The same turns and mirrors carry the whole set onto itself and the rows of a family onto each other. Which other rows belong to the same family as each row named below? List them in the order they appear above.
These 16 rows form 4 families of 4 rows each.
k_943: [ 21   8 -14  -5   1  -2  -8 -10   8 -13   2  -4 -21   5   3   3  -8   5
  -5   0  18   4  -9 -11   1   4  -4  -7   3   6   0 -16   5 -10   7 -12
 -14]
k_91: [ 10   8   1  -6   1  -8  -6 -11  -3 -24   9  -9  -8   1  -8 -10 -17   1
  15 -15  12  -5 -14  -1  -7 -19 -12  13 -12   7  -6 -14   1 -10   9  -4
 -14]
k_689: [  2  12 -11 -32  12  -9   0 -11  -6 -21   2  -7  -9   2  -2  -6  -7  16
  10 -11  19  -2 -14 -14   2 -23  12   4  -7 -14 -10  -1   4   4  -9 -11
 -12]
k_589: [  5  12 -23 -24  -5   9   3   2 -10 -11  -1   8 -19  -9   1  -1  -4  10
   8  -4  16  14  -7  -9   7 -14  -3   2 -10   2  -2  -4   8   6 -16  -8
 -14]
k_852: [  8   9   0  -9   2  -6  -2 -12  -2 -22   8  -7 -17   8  -5 -10 -19   2
  10 -13  11   4 -21  -3  -3 -16 -14  18  -7   9  -4 -11 -10  -2  10   0
 -15]
k_501: [ 16  10 -18  -3   0  -3  -6 -15   3 -11  11  -5 -27  -2   7   0  -9  -3
   3  -3  20  -4  -6 -11  -8   2   0  -8   4   1  -5 -23   2   3   5 -16
 -14]
k_451: [  9  13 -15 -19  -5   9  -1  -3 -11 -10  -6   6  -3  -5  -8  -5  -4  -3
  12  -1  11  13  -7  -5  -1 -16  -3   2 -10  -1   3 -12   8   9 -18  -9
 -14]
k_524: [ 18  11 -23  -5   4  -3  -7 -13   7 -11   6   1 -23   4   1   5 -10  -5
  -4  -6  20  -3  -9  -6  -8   0  -2  -6   2 -11  -8 -17  -1  -2   8 -17
 -17]
k_576: [ 10  15 -24 -13  -4   2   7  -2 -12 -12   1   8 -14  -5  -9   2  -3   5
   8  -4   4  12 -11 -10   2 -12  -9  -1 -12 -12   2 -11   9  10 -21  -5
  -8]
k_62: [ -1   6 -19 -17  -8   8  -1  -1  -8 -11   0  10 -14  -1  -7  -6  -1   0
  15   0   7  10  -7  -3  -1 -12  -5   0  -5  -7   1  -5  11   5 -18  -9
 -18]
k_178: [  1   4  -3 -10   5  -8  -9 -10   0 -23   1  -7 -13  14  -5 -12 -18  10
  10 -11   7  -1 -16  -1  -7 -16  -4   8   0   4  -7 -16   1  -9  15   0
 -13]
k_114: [ 18   9 -20   6   3  -7   2 -13  10  -9   9   0 -29   5   6   2 -12   1
   0   2  15   1 -10  -4 -10  -5  -4  -3  -1  -4  -1 -18   6   0   1  -8
 -10]
k_546: [  6   8 -16 -25  10  -9   0 -23  -8 -20   4 -17  -7   5   1 -10  -4  12
  12  -8  21   0  -2 -17  -5 -19  10   1  -3  -9  -4  -2  -4  11 -15  -3
  -8]
k_431: [ 12   7   2  -8   2  -8  -8 -13   2 -21   3  -2 -16  14  -4  -8 -22   2
  13  -7  10  -5 -17 -11 -11 -25 -15  10  -7   2  -1 -11  -2  -5   9  -7
  -8]
k_818: [  4  11  -7 -23  10 -14   2 -20   0 -16   2 -13  -8   3   0 -10  -6  12
  11  -8  16   3  -4 -31   2 -16   7   6  -6  -9  -1   2   2   9 -15  -8
 -14]
k_258: [  6  10  -9 -26   7 -10   3 -15 -13 -20   3  -7 -15   8  -5  -7  -7  13
  15  -3  13   0  -5 -29  -4 -23   4   0  -5 -15  -8   0 -11  11 -11  -5
  -7]

Which other rows belong to the same family as k_546? k_91, k_501, k_451
Which other rows belong to the same family as k_258? k_576, k_114, k_431
Which other rows belong to the same family as k_178? k_943, k_689, k_589

The same turns and mirrors carry the whole set onto itself and the rows of a family onto each other. Which other rows belong to the same family as each row named below? List them in the order they appear above.
These 40 rows form 10 families of 4 rows each.
k_208: [ -1  -3  -2   5   5  -6  -9  13   9  -3  -3   3  -7   6   3  10   6 -12
   7   0 -10   2  -3 -16  -2  17   8  15   6  -6   2  -5   5  -6 -16]
k_744: [  0  -3  10  -4  -1   0   8  -5  12  -5  10 -14  -6  -3  -9  -1   3   7
   2   1  -2  14  -6   3  -3   2   2  -4  10  -6  -5  -3 -21   0 -11]
k_819: [ -4   7   0  15  -6  -7   3  10  15   3   4   5 -14  -5   9  17  -3  -2
   9   8  -5  -1   1 -11   4   5  10   3 -11  -3  -7   2   8   3  11]
k_738: [ -4   5  -1  -3   4 -10   9   6  -8   2  -8  -2  -4   2  -4   8   1  16
  -8  -3   5  -5  -9  11  -3   8   5   2   1   7   1  -8 -20 -12   2]
k_835: [ -2  -1  -3   2   3  -5  -5  10   4  -2  -5   8 -11   1   3  10   0 -11
   5   3 -12   3  -5 -17  -5  21   6   9   5  -9   0  -6   9   2 -15]
k_161: [  2   7  -3  11 -10  -9   5   7  12   6   3   7 -14  -8   7  17  -4   0
   6   1  -2  -1  -5 -13  10   3  15   0  -7   5   2   6   8   5   4]
k_650: [  9  -7  12   2  -7  -3  10  -4  10  -2   6 -13 -13  -4 -10   2  -1   2
   2   1   1  13  -4   7  -3   4  -3  -6   9  -7  -3  -3 -17  -3 -13]
k_717: [  4   0  14   0  -4   0   5  -7   8   3   5 -13 -19   1 -10  -1  -3  10
  -1   2   2   9  -4   4   0   1  -7  -9  11  -6  -5  -7 -15   1 -13]
k_238: [  0  -6  -4   6   4  -7   1  10   9  -4   3   7  -5   5  -1   9   6 -13
   3   5 -11   2  -5 -15  -3  16   8   8  -2  -7  -1  -9  10   0 -17]
k_553: [ -1   7   6  -3   1  -1   5   9  -5  -1  -8   0  -8   4  -5   8  -2  19
  -8   4   6  -1 -13  11  -1  16   4  -7   5   9   1  -7 -19  -6   4]
k_704: [ -5  -1  -8   7  -3  -3  -1  12   2   0   1   9 -12   3  -1   3   7 -11
   9   2 -11   2 -11 -17  -3  15   6   7   3  -4   6  -5   7  -5 -17]
k_784: [  2  -2  -6   3   4  -4   2  15   5   0   0   4  -8   3   6   6   3 -10
   7  -2 -11   4  -8 -20  -7  24   1   7   4  -4   0  -2   8  -5 -14]
k_561: [ -1   5  -4  11  -4  -5   5   7  12   1   3   5 -12  -8   4  17  -5   6
  15   5  -2  -7  -4 -12   8  -1  12  -1  -9  -1  -8   2  12   2   5]
k_255: [  1   6  -4  11  -2  -5   4   8  16   1   5   2 -11 -12  12  16  -4   8
   7   5   5  -5   5  -6   6  -2   6  -1  -9  -3   1   7   9   3   7]
k_530: [ -3   7   0  12  -4  -4   1   9  12   7   3   4 -15  -7   9  18  -5   6
  15   5  -1   0  -3 -11   5  -3  11   0 -10   2  -1   9   1   4  11]
k_417: [ -7   3  -1   6  -9  -6   4   6  12   7   4  -4 -17 -10  11  16 -11  -1
  13   5   1  -2   3  -6   6   0   4   6  -8   0  -6   2   7   2   7]
k_623: [ -1  -1  14   3  -5  -4   5  -1   9   1  12 -17  -8  -4  -6   2  -3   2
   2   4   3  20  -6   4  -7   4  -7  -6  13 -10  -2  -3 -18   1  -5]
k_338: [ -8   2  -8   7   0  -6  -7   9   9   0  -4   8  -9   6   4   9  -2 -11
   7  -2 -12  -2  -6 -16  -1  15   0  11   0  -3  -3  -9   6  -7 -16]
k_26: [  2  -1  12  -1  -9   0   6  -5  15  -1   6 -13 -12  -4 -10  -1  -8   3
  -1   1  -2  13  -5   4  -5   6  -1  -7  12  -7  -4  -4 -21  -2  -6]
k_515: [ -3   8   3  -2   1  -6   5   9  -8  -1  -6  -2  -5   8  -7   1   5  23
  -4   2   2   1 -10   8  -1   9   9   1   0   6  -4  -8 -20  -7   4]
k_619: [ -2   0  10   5  -4  -1   7 -11  16   5  11 -14 -11   0  -8   5   1   3
   5  -2   1  16  -5   1   1   8  -8  -7  13  -2  -2  -3 -14   0  -7]
k_159: [ -1   9   1  -1   6  -8   4   7 -10  -2  -8  -5 -10   4  -8   4   2  22
  -3  -1   2  -1 -12   9  -1  13   5   2   5   7   2  -2 -17  -4   6]
k_182: [ -5   8   2  -9  -2  -3   7  12  -9   1  -6  -4  -7  -2  -6   8   8  16
  -4   2   2  -2  -8  15  -5  12   9  -1   3   1   0  -5 -18  -8   3]
k_823: [  0   8  -1   3   6  -1   9   8  -9   4 -10   0  -5   3   0   5   9  15
  -5   2   0   0  -2   9  -1  15   5  -2  -1  10   1  -1 -18 -13   4]
k_714: [ -2   1  -3  12  -2  -5   1   2  13   6   2   3 -19  -7   5  20  -1   4
   9   2   6  -7  -4 -12   6   1  10  -1 -14   2   0   6   9   2   3]
k_325: [  1   1  12  -2  -1  -5   3  -6  13   4   7 -16 -15  -5  -9   3  -1   6
   6   2  -1  15  -1   0  -7  -1  -3  -6  11  -6  -2  -4 -15   4 -14]
k_309: [  2   7  -5  -4   2  -6  12  11  -8   1  -9  -1  -6   7  -1   6   1  19
  -2   4   3  -4  -8  13  -8  16   7  -3   5   5  -4  -5 -11 -10   5]
k_869: [ -3   4  -2  12  -7 -12   7   9  15   0   2   2 -16  -8   6  20  -7   2
  14   7  -1  -6  -9 -10   7   7   6  -1 -14   0  -1   4   6   0   6]
k_41: [  2   8   4   0   2  -3  13   9 -12   3  -8  -3 -13   6  -3   5   0  13
  -9   1   8   1 -10  10  -2  16   9   3   3   4  -3  -8 -15 -13   4]
k_68: [ -1  -3   8   7  -5   0  10  -4  10   2   7 -18 -18  -6  -6  -5   0   2
   7  -3   0  10  -4   0  -4  -4  -7  -5   8  -1 -10  -1 -17   2  -5]
k_394: [  1   0  -7   6   1 -10  -4  14   3  -4  -5   3  -9   8   3   9   7 -15
   2   2 -11  -3  -7 -16  -2  17  -2   2   0 -11  -2 -11   7  -6 -11]
k_792: [ -5  -4  -8   5   1  -7   2  12  10   0  -6   8  -9   8  -1   6   3 -13
   1   1  -9   2 -10 -15  -7  16   2   7   5  -6  -1  -6   5  -7 -19]
k_886: [ -1   2  -4  -1   7  -8   3  14   4   1   2   8  -8   5   1  10   5  -7
   4   0  -6   2  -6 -14  -5  18  -8  11   1  -9   5 -12   6  -4 -19]
k_859: [ -4   6  -4  10  -6  -4  -2   8  10   1   0   7 -13 -11   5  19 -11   6
  15   5   0  -4  -3 -12   7   7   9   1  -8   5   4   2   8   3   5]
k_641: [  2   7  -1  -5   3  -2  14   7  -9   0  -8  -4  -7   1  -5  -3   3  19
  -5  -1   1   2  -4  10  -3  14   6   2   7   2  -7  -4 -17  -5   6]
k_402: [ -5  -1  -3   7   4 -11   1  16   1  -1  -4   2  -8  10   8   3   5 -11
   3   1 -11  -7  -4 -14  -8  15   0  11   3  -4  -4 -12   6  -3 -11]
k_712: [  0  -1   7   2  -8  -4   5  -8   9  -4   7 -18 -15  -2  -8  -2   1   7
   4  -4  -3  12  -1  -4  -1   0  -7  -6  13  -6  -3   0 -19  -1  -6]
k_240: [  1   3  13   0  -5  -6   4   2  12   0  11 -18  -9  -4  -4   5  -1   7
   1  -3  -2  12 -11   8  -3   3  -1 -12  14  -6  -4  -7 -17   3 -13]
k_754: [ -5   5   0  11  -6  -4   6   7  11   5   3  -2 -14 -12   9  20  -9   7
  13  -2   0  -2   0 -11   7   1  11   9  -7  -5  -3   5   6   1   5]
k_875: [ -3   2   2  -3   3  -2   8  11 -12   6 -10  -3 -15   9  -2   3   1  13
 -11  -2  -1  -1  -7   8  -4  15   2   5   4   8  -4  -3 -13  -7   4]

Which other rows belong to the same family as k_561? k_835, k_26, k_515
Which other rows belong to the same family as k_417? k_68, k_402, k_875
Which other rows belong to the same family as k_754? k_41, k_394, k_712
Which other rows belong to the same family as k_623? k_738, k_784, k_714
Which other rows belong to the same family as k_619? k_255, k_823, k_886

